Each row has a name. After each piece below comes the name of the row it's from, unless a question asks for something else. Each question is about the rows just above it. Places in a row count from 1.

[-66 -16  87  86  33] -> <12>
[-26 -79  26  12  63] -> <54>
[63 72 63 12 26] -> <46>
[-68 -52  57  51  86] -> <88>
[-52  57  86 -68  51] is which row reordered?	<88>
What comes right after [-66] in the named rows?	[-16]
Which row holds [26 12 63]?	<54>

[-21  15 -26  15 -26  16 -21  15 -25  14 -21 -26 -26 -26  15 -21  35 -26
 -21  15  15 -26 -25  15 -25] = <86>
[ 37 -63  -8 -63  -7 -63  36 -63 -10 -63 -16  -8  -8  -9 -62  36 -51  -8
  37 -63 -62  -8  -8 -62 -10] = <149>
[ -1  63 -27  63 -27  64  -1  63 -28  63 -27 -28 -28 -29  63  -3  57 -28
  -1  63  62 -28 -27  63 -28] = <98>
[26 18 11 18 12 17 26 18 10 18  6 11 11 11 18 25 -8 11 27 18 18 11 11 18
 10] = <158>
[-28  10  13  10  12  11 -82  10  19 -22  31  14  14  16  10 -80  37  15
 -84  10  10  15  13  10  18] = <57>
[ -2  30 -40  30 -41  31  -2  29 -41  29 -40 -41 -41 -42  30  -4  45 -41
  -2  30  29 -42 -40  30 -41] = <36>
The row with [-26  15 -26  16 -21  15 -25  14 -21 -26 -26 -26] is	<86>
The entry that follows [-29]:	[63]
Right after [27] comes	[18]

[-4 22 21 -4 22  3  3  4]  <17>
[44 34 34 44 31 57 56 56]  <87>
[ 44  34  44  78  34 -39 -38 -38]  <132>
[57 44 56 44 56 34 31 35]  <9>
Which row holds [57 44 56 44 56]?	<9>
Which row holds these entries in another order? [56 44 34 34 44 31 57 56]	<87>

[ 87  88  63  66  64  63  66 -88]  <96>
[ 89  90  65  67  64  64  67 -89]  <105>
[-82 -84 -60 -63 -61 -60 -62  84]  <73>
[-89 -90 -65 -67 -64 -65 -67  89]  <15>
Put [ 84 -82 -84 -60 -63 -61 -60 -62] back in order: which row is it?	<73>
[ 67 -89  89  90  65  67  64  64] is which row reordered?	<105>
Which row holds these entries in another order? [-89  67  64  64  67  65  90  89]	<105>

[  4 -32  -7 -12 -12  -6  86 -31  66 -27  16  -1  28]  <210>
[  4  16 -18 -14 -10   0   4  34   6  45 -10 -15   1]  <170>
[-25  13 -14 -16   6  72   4  10   1 -25  54   1 -13]  <43>
[-91  -7   6 -10  49  30  64  19 -82  13  49 -26  -6]  <41>
[ 84  29 -13  -4  14  64   1 -13 -32 -31   1 -26   3]  <107>
[-73   1  -3 -14  35  24  54  32 -64  31  35 -28  -4]  <32>
[-35  11 -12 -16  12  12  30  37 -29  44  12 -23  -2]  <3>
[ -6  29 -32 -27 -12   4  16  66  -1  86 -12 -31   1]  <2>
[-91  -7  -4 -10  49  30  64  19 -82  13  49 -26  -6]  <136>
[ -4  29 -32 -26 -13   3  14  64   1  84 -13 -30   1]  <47>
[ -6  29 -32 -27 -12   4  16  66  -1  86 -12 -31  -7]  <135>
[-51  14 -16 -21  18  18  43  50 -43  58  18 -32  -2]  <173>
Put [ -6 -26  49  13 -82  19  64  30  49 -10  -4  -7 -91] back in order: which row is it?	<136>
Put [-32 -31 -27 -12 -12  -7  -6  -1   4  16  29  66  86] back in order: which row is it?	<135>
Put [-13   1 -30 -13 -26  29   1  -4  64 -32  14   3  84] back in order: which row is it?	<47>
Which row holds [ -6  86 -31  66 -27  16  -1  28]?	<210>
asked: [ 16 -18 -14]	<170>
asked: [  4  16 -18 -14 -10   0   4  34   6  45 -10 -15   1]	<170>
asked: [ 84  29 -13  -4  14  64   1 -13 -32 -31   1 -26   3]	<107>

[ 53  24 -41 -38]  <144>
[ 3  2 -1  7]  <110>
[  8  11 -10  -7]  <85>
[-25 -64  41  37]  <38>
[-92 -78  86  81]  <182>
[-33 -63 -65  38]  <24>
[ 32  45 -39 -46]  <171>
[ 13 -11  -3  23]  <114>
[-40  -7  25  30]  <165>
[-81 -64  75  82]  <196>
Where in the named rows is [24]?	<144>, 2
What comes right after [45] in the named rows?	[-39]
The entry that follows [32]:	[45]

